[[-27  11  48   2  30]
 [-26  22  37 -10  39]
 [  4  -1  11 -63   6]] ans = 39

[[ 21  -4  23  50 -66 -36]
 [ 12 -38  18 -25  14   2]] ans = -36

[[-26  36  21  23   2   7]
 [-29  34  10 -22  18 -12]
 [ 60 -20  21 -36 -16 -17]] ans = -12

[[  5 -59   7 -31 -14 -31]
 [  2   0  -2   1   2   1]
 [ 15 -34   6 -15  22   1]] ans = 1

[[  1  18   4  11]
 [-22  18  40 -77]
 [ -2 -24 -54  15]] ans = -77

[[-19  -3 -73 -32]
 [ -6 -25  12  56]
 [-11 -13  -1  48]] ans = 56

[[ -6 -34  11 -40  18  17  20]
 [ 14 -52  40 -10  -6  -3 -10]
 [ -8  64 -36  34  -8  -8  -6]] ans = -10

[[  5 -29  21   2  -8 -37 -14]
 [-23  43 -43  17  64 -39 -44]] ans = -14

[[ 51  32   8 -70]
 [-59   6 -57 -20]
 [  3 -40 -18  74]] ans = -20
---
[ 77 -59  52  25  19 -29  44] 44
[ 28  70  -1 -48  12  42] 42
[ 32  72  28  64 -60  75] 75
[-17  10  11 -16  -8 -26  57] 57
[ 46  43 -52  45  18 -48  65] 65
[-39 -12 -20 -53  30  75   2] 2
[ 40   0  36 -60] -60
[ 24  29 -66  25  19 -62] -62
---
-46	-55	-27	27	-5	-60	-42
-20	-59	-43	24	-7	-73	-47
-21	-30	-53	50	-56	-46	-31
| 27

21	-23	70	-29	-1 | 21

25	77	8	25	-42	-80
44	-12	20	-17	-20	-34
| 44

79	-9	-35	-44	52	57
53	-52	34	-46	71	34
| 71

-30	28	-62	-45	7	-30
-11	46	-35	41	-20	22
74	21	61	-19	24	-19
| 61

71	-19	18	-29	36 | 36
---
array([1, 5, 3, 1, 9, 5]) → 5
array([-511, -278,  506, -363,  -50,  464,  293]) → 293
array([1, 7, 8, 3, 3, 3]) → 3
array([9935, 3323, 2510, 7427]) → 7427
array([1198, 7402, 3395, 7985]) → 7985
array([3, 9, 1, 8, 8, 3]) → 3
---
[-7  8  1 69 76  6] => -7, 6

[[ 42 -43 -11  52 -54]
 [-19  58  33 -46  48]
 [ -5  58  36 -32  43]] => 42, 43

[ 77   0 -21 -10  44] => 77, 44

[-20 -68  15 -32   2  42   8] => -20, 8

[[-16   2  28  -8   0]
 [ -1  -3  57  13 -14]
 [ 25   1  60  20 -37]] => -16, -37

[-12  23  40 -64  27 -29  -6] => -12, -6
---
-0.11   0.00  -0.19   0.04  -0.05   0.12   0.00 result: 0.00

  21.7  -137.4   -84.6    74.4
  36.3   180.1   -92.5    90.5
 -89.3   124.3   -76.9    49.3
result: 124.3

 -77.689  -122.347   113.688   -89.700    -5.632   -92.761   -99.377 result: -122.347

 112.463    30.381    15.096  -150.598   105.576    98.070
 106.140   226.318   194.804    41.350   108.514   103.792
result: 226.318

-0.9  -0.3  -1.0  -1.6   1.2   0.8 result: -0.3

  90.1   -18.8    52.3    13.6   -33.3   -76.0  -173.8
  84.9   104.4    43.3   172.4   200.3   -43.5   108.7
result: 104.4

  10.94   -68.94  -140.97    33.27  -132.19
 -21.17   153.86   112.53    57.49    84.28
result: 153.86

 0.03   0.03  -0.15   0.01   0.00   0.11   0.10 result: 0.03

 172.897  -171.705   109.834  -138.665 result: -171.705

  0.561   16.696   17.201   19.992    7.696  -11.442   19.653 result: 16.696
---
[64 90 31 67 60 24] Out: 31

[[  99  340 -133  183]
 [-804  407 -300  314]
 [ 248  523 -259  212]] Out: -133

[62 52 97 71 88  8] Out: 97

[[-25 -37 -25 -21  40]
 [-48 -35  -7  46 -24]
 [-28 -32  18   2 -39]] Out: -25

[ 12  26  19 -17 -30] Out: 19

[-27  38  -2 -10   8] Out: -2

[ 312  536 -516   70  269  247] Out: -516

[984 849 831  88] Out: 831
---
54	-8	41	-70 → -8
8	46	43	-72 → 46
-23	64	9	-43 → 64
-61	1	-33	53 → 1
65	-12	20	47 → -12
7	8	24	-78 → 8
9	-34	-67	31 → -34
---
[[46 46 63 62 69 49 29]
 [31 14 12 52 80 41 49]
 [29 57 59 59 80 62 43]]	29

[[4 2 7 5]
 [3 7 1 2]
 [6 5 7 2]]	6

[[ 72 168 108  70 238 119]
 [126 167 164  71 192 101]
 [ 71  73 164 125 169  49]]	71

[[64 47 68 36]
 [68 70 61 38]
 [92 52 53 18]]	92

[[ 20   8  13 -20  25 -28]
 [-34 -36 -33 -48 -19  26]
 [  4   1 -17  -2   3   5]]	4

[[122  95 197 131]
 [135 145 105 148]
 [ 14  49 168 191]]	14
---
[-15, 4, -7, 25, 13, 20, 73] --> 4
[81, -18, -72, -39, -42, 3, 9] --> -18
[-73, -41, -32, -22, -18] --> -41
[20, 30, -61, -60, -26] --> 30
[45, -39, -68, 30, -5] --> -39
[-17, 34, 56, -61] --> 34
[50, 56, 7, -41, -3, -61, 31] --> 56
